0: (43 68 41 21 30 45 50 49 65)
1: (65 64 53 58 88 63 60 45 29)
2: (31 71 28 14 60 63 39 56 73)
3: (49 28 51 44 43 28 33 47 47)
4: (36 59 54 76 48 55 60 45 40)
5: (42 44 47 48 56 58 54 57 32)
6: (63 77 48 18 58 73 54 45 75)
7: (48 40 57 56 27 46 46 41 58)
8: (29 43 44 47 46 49 44 51 59)
9: (51 43 54 44 33 23 34 55 44)
10: (55 60 55 47 31 35 48 43 35)
11: (49 31 63 74 64 43 23 49 42)
12: (67 49 54 68 46 46 55 47 60)
13: (59 62 51 22 28 76 61 44 68)
14: (49 76 46 30 73 72 57 50 56)
15: (55 67 55 31 16 46 47 50 72)
16: (42 44 50 65 46 55 48 54 56)
17: (59 57 48 25 32 73 58 46 90)
18: (59 53 52 49 53 65 64 54 34)
19: (53 38 49 57 54 32 43 57 25)
20: (56 41 49 63 53 57 63 47 55)
21: (42 41 46 46 42 31 38 48 37)
22: (60 69 57 44 25 42 54 44 65)
23: (40 18 71 87 45 10 23 47 25)
24: (68 40 59 69 58 70 69 42 51)
25: (42 68 38 38 56 76 73 55 69)
26: (48 53 48 40 35 35 44 47 43)
27: (62 68 60 54 73 59 53 49 26)
28: (56 41 52 31 30 61 54 43 79)

(48 57 56 40 59 58 39 43 40) 5 18 27
(44 41 56 78 63 56 58 53 30) 4 5 20
(60 62 49 33 65 72 50 45 78) 6 14 25
(58 72 52 57 42 74 71 51 65) 25 20 18
(28 39 38 50 59 23 38 55 35) 21 19 3
(42 43 60 67 54 51 55 42 34) 4 5 16
(54 63 44 51 50 41 58 50 59) 12 20 26
(42 50 43 24 32 40 40 49 66) 0 26 15
(63 49 55 67 38 41 49 43 63) 12 7 20
(46 74 39 68 64 65 74 59 55) 25 4 20
(59 50 57 32 39 79 62 41 51) 13 18 28
(42 55 32 36 56 61 66 56 74) 25 8 14
(53 26 62 61 34 14 25 50 19) 23 9 19
(43 51 42 49 88 59 45 51 58) 14 5 1
(50 44 61 58 56 53 57 49 24) 5 18 19
(41 46 47 55 78 43 32 58 25) 19 5 11
(67 68 59 32 19 45 51 47 53) 22 15 10
(59 44 72 34 29 40 42 45 56) 7 26 9
(65 71 47 37 67 69 52 56 75) 6 14 25
(68 42 55 30 47 72 58 51 64) 28 13 17
(61 34 60 81 46 31 41 51 42) 11 19 12
(47 65 54 63 85 44 48 54 21) 27 1 5
(44 52 44 51 40 68 54 57 71) 16 8 28
(63 53 49 51 40 50 51 54 67) 12 22 20
(58 61 49 24 45 78 68 53 64) 13 25 6
(52 67 50 56 63 65 47 48 69) 14 16 20
(61 50 62 38 54 60 38 39 48) 18 26 5
(51 56 51 48 74 61 45 46 60) 14 20 16
(48 68 32 44 39 44 50 64 78) 0 15 22
(59 56 49 43 62 67 40 53 75) 6 14 16
(36 24 59 57 46 49 40 45 19) 19 21 5
(51 90 36 20 37 53 66 61 68) 0 6 25
(58 60 47 39 57 67 68 57 49) 18 25 14
(55 57 52 36 42 70 61 52 47) 18 13 5
(35 32 54 96 55 11 34 46 21) 23 11 19
(68 52 56 44 52 73 67 51 41) 18 24 20
(49 46 43 56 54 74 61 49 70) 20 16 25
(58 42 57 37 46 65 56 51 51) 18 20 5
(57 54 49 42 53 72 65 54 66) 25 20 18
(31 25 64 82 57 30 37 49 14) 23 11 19
(54 44 37 38 43 66 58 59 82) 28 17 25
(52 57 41 45 44 34 43 61 65) 26 8 9
(71 57 66 42 30 44 54 45 43) 10 22 26
(42 30 53 48 39 47 47 48 50) 7 8 3
(60 45 57 59 75 50 38 53 48) 11 20 27
(59 66 55 34 21 44 49 51 72) 15 22 0
(67 51 56 42 39 64 68 45 68) 28 13 20
(57 43 50 53 35 40 42 46 65) 7 12 26
(24 37 38 75 58 39 50 57 44) 16 8 4
(49 45 49 75 47 31 42 58 48) 16 19 12
(48 45 47 75 51 31 45 49 50) 16 12 19
(47 29 62 73 61 45 50 42 7) 19 11 5
(62 58 53 39 76 65 51 44 52) 14 27 1
(63 73 50 31 29 51 59 44 58) 22 15 0
(58 42 51 52 56 58 67 46 31) 18 5 20
(60 60 53 49 59 63 69 53 39) 18 27 5
(61 49 52 28 27 41 41 53 62) 15 26 22
(24 26 53 73 50 11 25 47 24) 23 21 19
(40 17 58 58 45 38 40 43 17) 19 21 3
(52 64 41 55 60 75 72 58 61) 25 20 18
